Each named move below is a turn or a mirror, shown by a few rows before and after it. Which moves, in which order, take the first row of each later pair to the second? The first pair is answered.
lifif (before |-> after):
12.1	-32.1	-17.7	-8.4	12.8	-7.4	5.1	-12.9	0.5	-31.8	-15.5	-17.5	-4.6	31.2	20.2	5.1	2.0	-7.2	-9.7	-32.3	-12.9	-11.8	7.8	27.0	5.7	-13.9	7.3	6.0	22.4	28.0	1.6	-21.4 |-> 11.4	-31.7	-18.9	-10.9	12.8	-5.9	0.4	-12.6	0.0	-34.3	-13.8	-14.1	-5.3	29.2	23.0	0.9	-2.7	-10.2	-7.5	-28.7	-12.1	-6.7	6.0	25.8	2.6	-15.9	7.3	7.8	19.8	29.8	1.3	-20.3
10.0	-7.5	12.0	-44.4	-2.1	23.8	-24.3	1.0	-6.1	27.9	17.1	-18.4	8.8	1.9	36.3	-12.9	-2.4	-15.8	-16.0	35.3	25.9	5.7	9.2	-7.1	6.3	-16.6	26.9	21.9	-6.0	1.0	16.5	4.5 |-> 18.0	-13.9	24.1	-35.1	4.8	24.1	14.5	32.1	-0.2	39.2	-5.1	8.6	-6.0	18.0	-1.8	7.7	25.6	-9.9	-9.5	4.4	12.3	-10.2	5.5	16.5	26.7	0.4	18.2	-0.5	6.5	-38.6	4.7	-17.2
3.8	31.8	-18.1	5.0	24.7	5.6	1.2	4.8	-8.7	-5.2	19.6	-31.0	-8.5	9.4	21.0	0.3	13.1	-32.0	-5.3	6.0	-20.4	7.8	-5.6	3.2	-1.0	21.3	-7.1	13.4	14.8	20.1	-20.5	-17.1 |-> 7.0	28.3	-13.3	7.7	27.9	6.7	11.4	12.4	-7.6	-1.7	13.6	-20.8	-11.8	13.3	11.3	5.1	22.1	-30.1	-2.9	-2.2	-24.9	3.6	-5.5	9.4	5.6	24.3	-9.1	7.1	16.8	10.2	-23.7	-21.5
33.3	-0.3	-10.9	-7.8	4.3	-9.6	-13.7	-5.7	1.8	-21.1	6.7	-5.0	-11.0	2.2	1.9	-1.2	-11.6	-8.6	-17.4	5.2	-9.9	-1.5	13.9	16.9	5.6	8.5	12.2	14.4	-8.3	32.6	11.9	5.4 |-> 37.2	-1.5	-5.3	-3.4	11.8	-12.2	1.6	8.0	5.5	-14.8	-3.9	8.3	-17.8	12.4	-16.6	7.9	0.5	-3.8	-12.4	-11.9	-14.3	-8.1	9.4	28.2	16.4	15.4	8.5	4.0	-3.1	13.8	4.4	-4.7
Sak (before |-> after):
24.8	-10.4	-21.6	-9.3	-31.1	-9.1	3.3	14.1	-34.7	-12.9	-21.2	-3.9	-15.6	7.7	-11.4	18.1	1.2	13.1	2.6	6.0	-12.9	-11.7	-9.1	-8.6	-19.6	-8.3	-31.4	-17.4	-7.9	13.1	-7.7	-5.1 |-> 24.3	-12.6	-15.8	-7.3	-31.3	-6.9	6.8	19.0	-31.1	-13.8	-22.6	-0.6	-16.5	6.7	-10.9	19.6	4.5	14.4	2.2	5.2	-10.7	-12.8	-9.3	-7.9	-18.5	-7.8	-32.0	-21.4	-7.0	5.1	-7.8	-6.6
32.8	-7.8	-15.2	3.6	-8.4	-5.6	-7.0	-20.4	-0.9	-4.9	-4.7	-8.7	-0.4	15.8	1.9	38.2	9.7	27.2	-5.8	-15.2	20.0	-8.3	-5.7	-25.2	2.5	-6.6	-3.4	10.8	10.7	23.2	-11.4	-17.2 |-> 30.6	-12.6	-10.9	4.2	-4.1	-1.8	1.6	-8.9	3.4	-1.5	-10.5	-2.5	-4.6	21.8	-4.8	37.0	19.8	28.8	-3.0	-19.7	23.0	-7.2	-11.9	-23.3	6.5	-5.7	-7.9	6.3	15.0	7.6	-11.7	-17.9
2.0	23.6	12.4	33.7	23.5	-6.2	-6.4	-18.6	-4.5	12.6	-8.6	-20.8	-29.2	-34.0	-8.3	-11.2	-0.6	-26.8	-13.1	15.9	-0.4	23.4	-10.2	3.2	12.0	-4.5	-4.4	-5.8	-27.4	10.9	-0.1	14.5 |-> -1.1	21.1	19.5	39.5	27.8	-3.1	3.1	-8.0	-2.9	16.7	-14.3	-15.0	-32.5	-30.5	-14.2	-8.9	5.0	-21.8	-11.9	13.8	-0.5	20.3	-17.7	5.7	16.7	-4.1	-10.4	-12.5	-23.4	-4.3	1.3	9.9
-12.7	28.2	17.4	-3.1	3.5	3.3	14.3	11.3	-5.2	22.5	-31.1	3.1	18.9	-5.4	0.0	5.4	13.3	9.3	31.1	-16.3	-9.4	-48.8	-0.4	17.6	5.1	-3.6	15.4	-45.7	3.2	-14.0	-17.1	-15.0 |-> -19.2	29.6	11.3	-12.0	-10.3	-1.1	8.9	4.8	-7.9	20.9	-26.3	3.7	28.4	-12.2	6.2	-2.5	5.0	0.3	28.4	-12.9	-13.4	-54.0	10.3	22.3	-1.9	-1.7	22.7	-34.1	-0.6	-7.7	-10.3	-13.4
Fita (before |-> after):
-35.8	20.5	18.0	8.9	-5.7	1.6	-3.6	10.2	-17.9	7.5	1.3	-8.9	12.5	-42.5	20.7	-26.3	-12.2	-15.4	-3.5	9.1	-3.2	-5.2	1.7	-6.6	-9.3	-17.8	-1.2	0.1	-7.6	-25.0	13.2	13.7 |-> -32.7	10.4	16.4	5.4	-4.1	5.1	-2.9	17.0	-13.1	10.8	1.4	-5.0	13.6	-37.3	18.0	-31.9	-11.6	-18.8	-7.6	10.2	-2.3	-7.1	3.2	-0.3	-9.6	-16.7	3.0	5.3	-9.5	-35.2	19.8	13.1
10.9	-12.1	-33.2	-20.7	-30.9	-11.0	8.5	-20.1	-9.4	-6.8	10.0	5.0	15.2	-15.2	-15.8	-2.7	5.5	-1.3	1.5	-12.9	-21.2	-16.4	7.3	6.8	-5.2	-27.3	-5.4	18.5	-0.2	7.6	-1.4	-17.5 |-> 10.8	-10.4	-32.2	-15.9	-30.3	-15.1	5.3	-23.6	-10.5	-6.4	10.7	-1.0	15.7	-22.3	-11.0	-1.5	4.2	-0.6	1.9	-11.8	-21.3	-14.3	6.8	2.0	-4.7	-31.1	-6.8	15.7	-3.0	12.5	-3.7	-14.2
9.7	-2.5	-18.7	-29.6	-22.8	-8.8	-23.5	-14.9	-1.7	-1.4	9.3	-0.3	7.6	-5.1	6.1	-12.6	-19.3	-19.8	-11.6	11.5	-11.2	-11.5	26.3	4.2	-13.9	7.6	26.2	32.7	-7.9	37.1	7.9	6.3 |-> 11.0	-9.5	-16.4	-36.9	-24.7	-7.7	-19.1	-7.2	0.4	1.0	7.4	8.3	8.6	2.3	0.3	-7.2	-14.3	-21.1	-15.0	5.3	-13.1	-13.9	27.0	11.3	-10.4	11.5	30.4	35.8	-5.3	25.6	11.9	1.6
0.5	5.4	-3.1	2.7	-1.0	28.2	-9.8	-10.0	13.5	1.3	1.4	0.9	19.6	-16.0	7.7	-8.7	0.3	-21.2	9.5	13.0	-27.3	5.1	-6.8	-15.6	-13.9	8.5	-9.0	-8.3	-4.6	-4.4	-4.6	-2.5 |-> 2.0	0.3	-2.9	-0.4	-0.1	28.9	-8.7	-5.4	13.9	3.1	2.4	3.6	18.2	-11.8	9.8	-11.5	-0.5	-25.2	9.8	16.0	-25.8	2.1	-4.6	-9.1	-14.3	9.1	-9.5	-5.0	-8.5	-9.1	-3.3	-3.3
Now pairs of rows:
Between the rows of a pair lie two moves.
-6.2	-25.1	-9.5	-12.4	-3.4	50.6	-7.0	36.3	-5.0	8.4	1.0	3.0	8.6	18.2	17.3	-12.5	-3.5	-2.8	-8.2	13.0	12.0	28.2	-15.0	-18.5	-4.9	1.0	-3.6	1.8	-3.0	-29.5	2.9	-4.9 |-> -8.2	-24.5	-16.7	-21.6	-14.0	46.3	-14.9	26.8	-8.0	6.7	9.5	-2.2	15.8	13.5	24.7	-18.0	-13.7	-10.2	-10.5	16.5	10.6	23.3	-2.5	-16.9	-14.0	0.1	7.0	13.2	-8.0	-14.8	5.7	-3.8 -> Sak then Sak
4.6	-6.7	2.3	12.9	4.0	14.4	-2.1	10.7	0.3	-10.3	-7.8	10.8	-5.9	8.0	-1.9	10.8	13.8	4.4	10.6	5.9	-0.7	15.4	-6.7	-19.0	8.5	0.7	-17.2	-19.2	0.8	4.4	1.3	0.2 |-> 1.8	-9.9	4.2	11.9	5.2	17.6	-3.5	13.2	1.9	-10.0	-6.5	7.2	-4.9	5.3	5.1	5.1	11.2	0.7	10.8	11.2	1.8	17.8	-12.1	-23.3	4.5	-0.9	-18.6	-17.4	1.7	0.4	3.1	4.3 -> lifif then Sak
-5.9	33.0	-1.6	10.0	6.8	3.0	-15.3	-18.7	4.2	2.1	-2.3	-15.7	-4.5	-9.2	-13.2	4.0	8.3	2.5	6.6	7.6	0.4	1.2	9.4	-14.5	18.4	-7.4	21.3	-6.2	-14.1	18.4	-6.4	19.1 |-> -3.6	27.6	6.8	11.5	6.5	3.8	4.8	0.7	6.5	9.2	-12.1	-1.6	-5.1	0.8	-31.3	8.5	19.6	2.9	10.7	-6.9	-4.4	-8.6	8.7	-1.5	25.8	-0.1	15.6	-14.3	-9.9	-7.1	-12.2	9.8 -> lifif then Sak
12.0	-14.5	1.6	-0.6	10.5	9.2	8.5	18.5	2.6	6.4	4.4	6.7	-13.2	9.5	-17.6	10.2	6.9	2.5	-5.2	-2.1	-1.2	-2.4	-4.9	12.5	15.8	15.2	-2.4	-0.4	-4.8	2.0	2.4	-8.7 |-> 8.4	-18.5	-8.3	-13.6	5.5	13.3	-11.3	10.5	2.3	1.7	16.6	-0.3	-4.9	5.7	1.7	-2.8	-8.0	-6.1	-10.9	10.4	3.3	3.6	2.2	6.4	3.3	12.8	6.4	14.4	-9.3	15.2	11.0	-2.3 -> lifif then Fita
2.1	8.7	-6.8	17.5	7.7	17.4	60.8	14.1	45.8	8.7	-3.2	24.1	17.0	15.2	-41.9	21.6	6.6	12.1	5.9	-11.4	1.4	-11.8	7.6	29.2	-5.4	7.9	2.3	-27.0	25.6	-24.9	-5.7	-30.5 |-> -16.5	31.7	-26.8	20.7	-8.3	6.0	8.1	-42.6	34.0	-16.6	20.9	-21.5	38.7	-14.9	7.9	0.8	-28.5	20.3	7.8	23.5	12.6	6.6	10.5	-16.9	-41.6	-18.4	-0.2	-6.0	12.4	37.4	-1.7	-0.6 -> Fita then lifif
-19.1	0.4	2.0	-11.6	-19.5	-5.5	-11.4	0.1	-2.7	6.0	10.9	6.9	21.1	-16.3	10.5	-30.0	-5.0	-18.9	0.1	17.8	2.9	-1.1	-0.3	10.7	-10.4	-7.8	9.1	12.9	-10.4	-12.0	5.6	6.4 |-> -15.4	-3.2	2.3	-14.4	-25.6	-11.9	-1.1	3.3	-0.4	10.8	3.1	13.7	21.5	-12.1	-2.7	-24.2	2.4	-21.4	0.7	7.1	-8.0	-9.0	4.5	23.4	-6.6	-0.1	11.7	12.7	-10.0	-16.8	0.8	-0.4 -> lifif then Sak
5.8	-6.7	5.7	-7.3	18.0	16.1	7.6	18.7	3.1	9.7	1.0	8.0	-4.0	5.4	-1.3	-12.1	-1.0	-20.0	-14.0	7.2	8.0	11.3	-8.6	14.7	12.6	-0.1	13.5	7.7	-4.8	-30.5	7.9	-8.1 |-> 6.6	-4.8	-3.9	-16.0	5.7	7.6	-4.9	5.3	-0.5	6.1	10.1	4.0	3.7	-0.9	7.1	-17.1	-12.1	-28.4	-16.7	14.5	3.5	10.4	4.7	13.9	1.7	-2.3	23.2	17.7	-12.9	-10.0	10.7	-1.9 -> Sak then Sak
33.8	-21.1	2.1	12.1	45.1	25.4	-0.5	5.4	5.4	11.7	11.6	0.6	-32.7	18.1	-9.9	2.4	-3.7	-16.6	-20.0	9.4	3.9	29.6	-4.2	9.0	29.4	-7.7	6.6	6.3	-19.2	3.5	9.6	1.7 |-> 29.2	-22.1	4.6	11.1	44.9	30.9	0.6	10.3	8.4	13.9	9.9	0.6	-31.1	14.5	-6.6	-3.9	-5.0	-17.6	-20.1	11.5	6.0	30.0	-6.2	9.3	30.9	-6.8	5.1	6.6	-17.3	-5.1	13.2	-0.6 -> lifif then Sak
15.0	-9.6	15.0	-21.4	-6.7	14.5	16.0	29.1	13.7	-5.3	-2.1	26.1	6.2	9.7	-26.2	0.5	6.9	9.9	8.1	-39.5	-17.4	-23.4	16.0	19.3	19.2	29.8	0.2	-14.0	-3.1	-38.3	13.2	-21.7 |-> 13.7	8.9	-7.8	-15.2	-0.3	17.4	-42.2	-23.8	4.4	-33.4	28.8	-23.0	10.2	-8.7	25.0	-15.5	-29.2	13.0	-0.5	7.2	3.9	16.0	16.9	-27.8	-6.1	4.7	2.8	8.0	-18.8	28.9	25.2	9.6 -> lifif then Sak
-5.7	6.3	9.6	-2.4	17.5	-3.2	-10.0	-4.7	1.6	21.6	-1.8	-3.9	-4.9	-14.4	0.7	-16.7	-22.4	-25.9	-9.6	15.9	-7.6	1.6	-2.4	14.9	7.7	0.2	12.7	5.4	-12.5	-3.2	19.1	10.3 |-> -3.9	3.8	12.2	-1.7	14.3	-4.1	-2.4	2.0	1.8	24.1	-7.6	4.9	-5.6	-9.8	-7.4	-13.2	-19.9	-27.8	-7.5	6.0	-12.0	-5.8	-0.2	24.6	11.3	4.8	15.0	2.8	-10.2	-10.2	16.7	5.5 -> lifif then Sak
